grid =
[[8406 3948 7179 8838 5792 2146 6394 2704 8264 2558 3204 6294 8788 9267]
 [6531 4655 8946 1839 8356 3060 1508 4081 7018 9042 8874 1794 8147 4067]
 [3049 7812 4711 9171 6524 1649 4027 2803 7645 2752 3219 6253 2046 7706]
 [6364 8850 5642 3462 3863 8394 1408 5492 2658 5718 3943 4325 7964 1962]
 [2746 7435 8842 3863 4831 8523 1863 2938 5194 7276 5310 9437 3250 2486]
 [6765 3438 8962 6795 3613 4884 2140 6112 4048 4780 4104 8091 5019 8941]
 [5222 3615 4378 6938 5167 5800 1586 6382 6960 8820 1664 7653 2958 2663]
 [3844 2378 8939 6635 4686 6750 3244 2313 2316 9055 4597 3908 6725 6370]
 [8150 9416 7776 6434 1822 6800 8463 4388 2621 5215 6897 5153 8276 6860]
 [3976 6819 2863 5720 2685 8616 2487 4032 5944 3427 5347 3119 7442 8401]
 [8755 5094 9250 1463 6093 8039 6615 3448 5594 6994 6559 6340 3607 7582]
 [5195 2323 5469 4405 2568 4408 3930 3555 3683 2768 6984 4116 6323 2781]
 [4602 7755 2485 4209 6943 7464 1886 6992 2829 5347 3748 7977 6503 9195]
 [6359 4845 5719 8422 1784 4809 3782 2998 1459 8127 4089 3583 8465 2282]
 [3600 2385 6645 3865 3793 8598 7273 6347 6315 5681 8675 1757 5208 4472]]
grid[0][0]: 8406
grid[6][6]: 1586
grid[4][11]: 9437
grid[8][5]: 6800
grid[11][9]: 2768
grid[7][3]: 6635
grid[:, 4]: [5792, 8356, 6524, 3863, 4831, 3613, 5167, 4686, 1822, 2685, 6093, 2568, 6943, 1784, 3793]
grid[10]: [8755, 5094, 9250, 1463, 6093, 8039, 6615, 3448, 5594, 6994, 6559, 6340, 3607, 7582]
grid[:, 5]: [2146, 3060, 1649, 8394, 8523, 4884, 5800, 6750, 6800, 8616, 8039, 4408, 7464, 4809, 8598]
grid[:, 13]: [9267, 4067, 7706, 1962, 2486, 8941, 2663, 6370, 6860, 8401, 7582, 2781, 9195, 2282, 4472]
grid[1][11]: 1794
grid[6][9]: 8820
grid[10][13]: 7582
grid[:, 9]: [2558, 9042, 2752, 5718, 7276, 4780, 8820, 9055, 5215, 3427, 6994, 2768, 5347, 8127, 5681]
grid[0][13]: 9267
grid[:, 2]: [7179, 8946, 4711, 5642, 8842, 8962, 4378, 8939, 7776, 2863, 9250, 5469, 2485, 5719, 6645]
grid[3][9]: 5718
grid[8][3]: 6434
grid[2][3]: 9171
grid[0][3]: 8838
grid[10][7]: 3448
grid[:, 0]: [8406, 6531, 3049, 6364, 2746, 6765, 5222, 3844, 8150, 3976, 8755, 5195, 4602, 6359, 3600]
grid[:, 3]: [8838, 1839, 9171, 3462, 3863, 6795, 6938, 6635, 6434, 5720, 1463, 4405, 4209, 8422, 3865]
grid[8][6]: 8463
grid[4][4]: 4831
grid[12]: [4602, 7755, 2485, 4209, 6943, 7464, 1886, 6992, 2829, 5347, 3748, 7977, 6503, 9195]
grid[5][11]: 8091
grid[7][12]: 6725
grid[2]: [3049, 7812, 4711, 9171, 6524, 1649, 4027, 2803, 7645, 2752, 3219, 6253, 2046, 7706]
grid[8]: [8150, 9416, 7776, 6434, 1822, 6800, 8463, 4388, 2621, 5215, 6897, 5153, 8276, 6860]
grid[2][12]: 2046
grid[:, 6]: [6394, 1508, 4027, 1408, 1863, 2140, 1586, 3244, 8463, 2487, 6615, 3930, 1886, 3782, 7273]
grid[:, 7]: [2704, 4081, 2803, 5492, 2938, 6112, 6382, 2313, 4388, 4032, 3448, 3555, 6992, 2998, 6347]
grid[7][0]: 3844

a =
61.9 -50.1 -21.2 34.9 -1.8 2.3 -13.4 61.1 3.3 -13.7
6.2 -26.8 -14.6 0.8 47.3 -17.9 -13.7 -44.4 -15.2 46.0
15.9 60.4 33.0 -36.1 -22.8 -19.3 43.2 38.9 37.7 -1.6
-25.9 12.1 6.5 -11.2 -47.6 -14.4 -10.9 -38.6 -14.2 -11.8
-20.0 -49.2 -5.0 -2.2 3.8 -6.0 -30.9 -15.4 -28.3 -18.8
55.5 -31.1 -32.7 -3.7 12.0 -10.1 -15.2 16.4 17.7 -4.6
Indices start at 0.
row 0 col 0: 61.9
row 3 col 4: -47.6
row 1 col 0: 6.2
row 1 col 9: 46.0
row 5 col 7: 16.4
row 0 col 2: -21.2
row 1 col 3: 0.8
row 5 col 1: -31.1
row 4 col 1: -49.2
row 2 col 3: -36.1
row 1 col 1: -26.8
row 1 col 5: -17.9
row 3 col 7: -38.6
row 5 col 6: -15.2
row 4 col 4: 3.8
row 4 col 2: -5.0
row 0 col 6: -13.4
row 3 col 6: -10.9
row 4 col 8: -28.3
row 3 col 5: -14.4
row 3 col 1: 12.1
row 5 col 5: -10.1
row 4 col 3: -2.2
row 5 col 3: -3.7
row 1 col 6: -13.7
row 2 col 7: 38.9
row 1 col 7: -44.4
row 2 col 4: -22.8
row 3 col 0: -25.9
